128 stands for zero in the data rows.
Some points, one per row:
[116 142 133 159 145 117 108 119 152]
[ 98 131 162 201 140 151 102 128 189]
[130 122 126 115 118 135 138 128 117]
[ 92 160 159 235 173 108  50 117 222]
[115 139 144 164 133 132 113 129 158]
[117 142 121 174 165  68  48 110 155]
[168  96  85  15  96 118 183 130  35]
[ 89 165 177 248 160 133  66 123 231]
[148 112 113  73 109 141 168 136  84]
[136 128 110  99 133 105 121 112 102]
[ 94 149 162 226 149 140  85 122 208]
[116 145 125 174 159  86  63 112 162]
[105 138 160 186 130 155 119 128 191]
[139 121  96  96 137  83 103 117  96]
[105 153 127 209 176  80  31 107 203]
[104 144 152 187 138 138 111 129 176]
[121 128 130 135 125 111 115 125 134]
[101 149 149 206 162  95  64 116 191]
[143 113 130  68  69 178 211 146  80]
[117 138 167 164 116 183 161 145 158]
[153 110 107  59 107 136 172 134  69]
[144 116  92  74 126  91 125 128  80]
[172  91  67   0  99 113 192 129  10]
[103 145 168 203 133 163 119 135 195]
[111 134 158 162 115 172 150 134 156]
[111 143 146 182 147 112  86 124 168]
[135 123 101 109 146  76  88 113 103]
[150 113 116  60  98 162 191 143  72]
[135 116 138  94  97 194 196 148 105]
[113 141 134 165 150 108  91 123 158]
[105 150 142 192 155 109  74 112 183]
[124 136 126 128 139 108 104 123 131]
[132 125 129 112 122 133 146 130 118]
[143 109 129  63  87 180 211 146  84]
[133 116 122  90 108 149 166 128  94]
[161  94  99  25  89 150 207 135  48]
[132 125 122 105 122 131 137 127 113]
[124 130 147 120 105 176 174 140 127]
[116 138 171 158 105 193 180 145 156]
[118 137 160 145 119 173 155 140 157]
[122 134 137 132 127 148 139 125 141]
[141 125 118  96 114 132 147 122 107]
[139 118 105 108 145  92 100 118 109]
[127 126 125 123 122 129 138 130 120]
[173  87  76   0  91 125 196 133  24]
[127 127 140 143 121 144 144 131 130]
[130 132 135 120 119 146 150 134 126]
[148 115  93  69 127 106 128 123  78]
[104 146 134 211 182  72  31 110 189]
[ 89 152 190 243 138 178 114 135 233]
[145 113 107  66 116 118 148 129  77]
[139 117 117  98 110 138 158 129 102]
[124 135 137 143 132 129 118 124 144]
[101 153 132 207 175  70  28 105 191]
[128 123 137 119 117 152 158 134 126]
[137 129 104 110 135  96 113 120 109]
[125 131 137 142 130 129 127 118 141]
[107 146 132 197 166  75  41 105 177]
[132 122 134 106 106 158 162 138 112]
[123 134 146 147 121 152 141 134 141]
[151 104 109  58  99 144 182 135  69]
[130 134 112 108 126 112 125 125 112]
[141 119 118  89 114 126 157 133  97]
[176  86  76   0  82 113 184 137  13]
[116 136 154 154 117 166 152 136 148]
[121 137 143 152 131 131 118 126 150]
[130 123 128 115 124 147 149 135 120]
[133 131 110 129 145  96  87 116 120]
[138 112 123  78 101 160 182 138  89]
[117 129 124 145 147 100  92 117 139]
[121 138 132 172 144 109  95 121 156]
[129 119 116 116 137  99 110 125 121]
[139 113 130  87  97 167 187 140 100]
[123 120 145 131 105 175 176 137 135]
[126 133 131 130 135 133 127 129 133]
[109 141 135 163 139 127  97 118 156]
[137 117 112  96 130 110 133 125 100]
[118 141 145 164 134 131 117 130 154]
[127 126 135 116 118 140 149 132 121]
[130 121 157 105 102 196 206 149 120]
[118 134 123 164 157  86  69 114 157]
[136 122 104  98 137 107 106 124 106]
[ 95 166 141 251 194  54   0  99 226]
[145 116 106  71 115 125 152 138  85]
[125 129 135 133 126 136 140 133 128]
[121 141 156 180 131 155 129 134 168]
[131 124 124 104 108 144 160 124 105]
[115 137 127 175 161  99  77 118 158]
[124 141 137 136 130 131 125 124 139]
[ 93 153 180 228 135 183 118 135 218]
[123 124 156 135 108 187 176 142 146]
[168 100  63  17 123  62 121 118  29]
[157 102  93  51 112 117 155 129  62]
[131 131 110 137 152  75  65 111 134]
[132 119 132 122 119 141 157 133 123]
[152  98 126  32  71 199 248 151  69]
[154 106  95  50 104 135 179 135  62]
[144 120 161  94  73 239 251 157 114]
[136 116 121 102 121 128 141 128  93]
[151 107 127  48  76 195 237 151  68]
[139 121 124 102 116 141 156 136 106]
[169  96  74   0 101 113 181 145  21]
[177  96  85   5  97 128 190 134  38]
[114 137 135 176 156  92  69 112 165]
[122 129 138 135 123 148 140 133 143]
[113 141 132 184 154 100  71 120 165]
[133 123 121 113 128 118 126 132 117]
[151 112  91  61 121 100 137 127  77]
[120 142 126 173 164  84  62 116 157]
[107 145 158 192 138 138 105 133 181]
[105 144 149 192 140 124  97 128 175]
[137 116 135  89  96 177 194 146 103]
[134 119 128 105 107 144 162 140 103]
[125 132 139 135 119 152 150 133 138]
[123 137 119 149 153  89  85 120 144]
[143 126 121 133 141 112 102 122 133]
[126 126 138 118 116 158 161 141 127]
[131 127 124 116 130 119 120 117 124]
[119 134 142 140 126 142 131 131 146]
[118 131 162 140 106 199 187 149 146]
[ 91 157 150 242 178  85  25 110 229]
[110 111 132 181 151 101  77 118 167]
[125 134 116 148 151  84  70 112 141]
[136 125 126 116 125 129 137 137 117]
[117 137 167 151 106 185 171 143 155]
[116 131 130 177 149 108  85 120 160]
[106 141 183 179 112 213 172 145 181]
[111 143 136 184 156 111  81 118 177]
[128 127 110 126 132 107 117 121 121]
[132 121 125 117 122 136 137 129 116]
[119 133 144 159 130 143 123 127 156]
[147 118 114  78 112 132 150 135  95]
[105 147 127 201 174  71  30 109 186]
[114 132 126 168 155  90  74 116 153]
[140 118 122  82 107 148 171 135  90]
[122 131 120 154 137 117 104 117 150]
[106 151 122 210 184  49   4  99 191]
[129 126 113 126 140 107 110 120 121]
16 more points follow, each with its number after it:
[124 135 139 148 124 139 131 135 142] 0
[114 132 138 143 129 132 123 130 140] 1
[142 114 137  87 108 163 181 138  99] 2
[132 134 119 124 136  99 109 117 121] 3
[ 90 156 170 242 162 135  83 126 225] 4
[138 116 112  98 128 110 127 123 103] 5
[153 116 133  41  72 204 250 158  60] 6
[133 122 125 104 118 129 144 125 106] 7
[ 91 161 170 235 150 127  74 125 215] 8
[163  94 101  19  87 166 222 145  38] 9
[146 115 115  77 106 142 176 134  87] 10
[106 140 171 187 117 177 142 137 180] 11
[136 123 109 106 133 102 123 124 105] 12
[124 142 120 155 151  88  78 111 151] 13
[127 133 138 126 122 148 148 131 134] 14
[124 128 150 128 108 169 170 141 128] 15
Which of these numbered points is nearest to each point below, looking only along the 2 directions in which the first points spread most? Its number follows each.
[121 136 121 163 153  87  64 115 150] > 13
[153 118 113  70 105 135 169 136  75] > 10
[147 109 147  60  66 223 255 162  90] > 6
[ 92 151 168 230 161 122  63 120 209] > 8
[123 137 122 158 151  87  73 113 157] > 13
[103 144 183 187 109 193 155 141 191] > 11
[173  89  77   0  84 129 203 140  13] > 9
[ 98 153 163 231 156 100  48 114 211] > 8
[104 146 149 203 159 109  71 116 190] > 8
[121 129 154 135  98 197 189 145 139] > 15
[169  98 100  22  95 145 203 134  41] > 9
[145 121  75  83 145  59  82 110  81] > 12
[127 129 141 124 122 153 145 136 137] > 14
[154 101 137  42  62 225 255 156  67] > 6
[121 139 153 139 127 144 130 128 139] > 0
[119 147 122 167 164  74  59 103 156] > 13
[118 126 138 120 121 149 147 129 125] > 14
[134 128 118 131 144  97  98 125 126] > 3
[118 138 121 161 172  79  66 115 148] > 13
[116 141 131 168 160  93  65 113 164] > 13
[135 105 137  84  87 185 190 151 101] > 2
[140 120 100  95 142  79 106 119 101] > 12
[130 125 132 120 117 142 149 134 125] > 14
[124 126 161 127 104 190 191 147 134] > 15
[114 139 162 187 120 177 146 138 173] > 11
[126 132 132 142 132 124 120 128 143] > 1
[117 141 123 173 165  88  65 112 162] > 13
[136 126 121 103 117 137 155 130 108] > 7
[137 118 137  94 101 162 186 137 103] > 2
[130 127 132 124 119 142 155 133 127] > 14
[104 148 156 201 147 135  87 123 187] > 8
[120 128 150 149 124 146 140 131 151] > 0
[137 114 136  95 106 165 184 139 107] > 2
[141 119 135  85  92 177 191 143  97] > 2
[115 139 123 173 154  88  63 112 166] > 13
[142 104 154  77  80 222 247 155 100] > 6
[131 134 111 131 139  99  99 118 123] > 3
[142 128  99 102 136  98 107 121 106] > 12
[129 130 140 128 121 148 146 134 139] > 14
[115 137 150 151 123 154 148 132 151] > 0
[140 122 138  96  89 180 197 142 104] > 2
[127 127 147 135 112 175 178 138 139] > 15
[118 129 145 145 126 146 134 132 141] > 0
[131 129 119 131 138  98  89 118 128] > 3
[108 140 171 184 119 184 158 144 173] > 11
[120 129 154 133 104 179 179 144 140] > 15
[127 127 123 143 134 121 118 124 134] > 1
[135 129 105 113 133 106 123 126 112] > 12
[139 120 112 101 128 117 131 126  99] > 5
[ 99 154 174 204 131 173 129 132 201] > 11
[135 123 123 104 116 141 142 132 105] > 7
[103 152 134 210 167  85  39 113 196] > 8
[146 125 112 104 139 107 121 128 111] > 12
[135 121 121 100 117 132 152 132 115] > 7
[130 126 115 132 140 103  97 123 125] > 3
[164  94  84   9 102 120 185 135  23] > 9
[120 129 162 134 105 189 176 149 140] > 15
[137 122 121  99 120 131 145 134 107] > 7
[131 121 135  96 105 167 181 139 113] > 2
[111 134 132 175 157  98  72 119 159] > 13
[124 129 116 128 138 111 116 120 125] > 3
[142 112 115  71 117 137 169 126  79] > 10
[111 141 165 177 122 164 142 137 172] > 11
[158  99 120  38  72 189 238 152  58] > 6
[126 133 136 132 131 126 116 128 137] > 1
[153 109  97  50 112 120 161 134  66] > 10
[131 118 169 101  66 244 255 158 117] > 6
[148 106 101  54 111 127 173 138  65] > 10
[120 134 156 143 104 189 186 143 151] > 15
[120 133 120 162 158  90  72 119 150] > 13
[134 119 135  95 102 160 175 138 108] > 2
[110 129 154 133 107 179 173 144 138] > 15
[128 128 113 129 139 104 106 122 130] > 3
[118 134 155 147 104 181 171 140 145] > 15
[121 138 120 153 154  84  72 114 147] > 13
[167 101 121  12  62 202 255 160  39] > 6
[149 107 106  63 105 135 170 136  73] > 10
[109 151 163 216 150 133  68 123 203] > 8
[119 133 134 148 134 123 110 120 147] > 1
[122 136 149 162 134 144 130 130 157] > 0
[128 131 115 126 135 115 111 116 127] > 3
[108 127 160 140 107 179 167 138 142] > 15
[128 132 128 136 131 122 124 125 128] > 1
[136 127 136 119 116 146 156 136 130] > 14
[138 124 107 121 142  86  95 116 123] > 3
[138 120 122  97 116 131 153 131 102] > 7
[116 145 120 170 166  81  53 110 160] > 13
[ 92 162 146 237 179  77  17 109 210] > 8
[139 118 110  85 137 109 138 125  89] > 5
[143 112 139  82  81 202 228 148  90] > 6
[120 133 160 142 108 187 171 141 151] > 15
[156 101  93  27  89 137 201 137  57] > 9
[136 121 126 103 113 142 149 130 115] > 7
[ 99 152 155 220 144 116  68 124 217] > 8
[104 147 166 197 133 161 125 142 189] > 11
[146 118 106  89 124 106 138 125  90] > 5
[123 147 160 189 125 164 129 130 181] > 11
[135 115 133 106 102 159 173 137 100] > 2
[118 129 143 150 127 145 136 132 151] > 0
[117 132 150 148 122 151 139 129 148] > 0
[121 138 116 157 160  81  70 119 147] > 13
[124 132 120 139 134 110 103 123 134] > 3
[111 148 132 184 163  82  51 112 167] > 13
[136 117 108  90 126 113 135 123  97] > 5
[133 122 122 101 117 149 148 131 108] > 7
[124 125 153 130 103 172 167 145 142] > 15
[139 118 110  95 126 111 133 125 100] > 5
[104 149 149 204 161 116  62 126 186] > 8
[157 120 122 111 113 142 155 130 116] > 7
[136 126 112 116 135 105 112 119 107] > 12
[ 99 155 155 228 162 106  54 115 208] > 8
[127 122 143 123 111 168 169 137 127] > 15
[ 97 155 142 232 187  61   7  99 210] > 8
[121 143 115 158 155  70  55 110 153] > 13
[129 128 132 134 115 151 138 133 128] > 14
[150 110  98  64 121 109 144 128  82] > 5
[119 141 121 168 161  77  57 112 146] > 13
[109 141 169 174 111 191 166 143 166] > 11
[120 137 128 159 154  96  77 125 154] > 13
[145 120 102  87 123 115 142 129  85] > 5
[152 110 105  51 116 122 165 133  64] > 10
[121 131 160 129  79 196 200 149 132] > 15
[116 135 150 159 128 153 131 137 157] > 0
[166 101  77   2 104 118 177 131  19] > 9
[145 110 115  74 105 140 178 132  85] > 10
[122 136 137 164 142 120 104 126 149] > 1
[121 131 133 141 130 120 112 129 145] > 1
[138 113 142  88  95 193 202 150 107] > 2
[107 144 163 170 120 170 145 140 171] > 11
[136 137 125 102 115 143 156 129 113] > 7
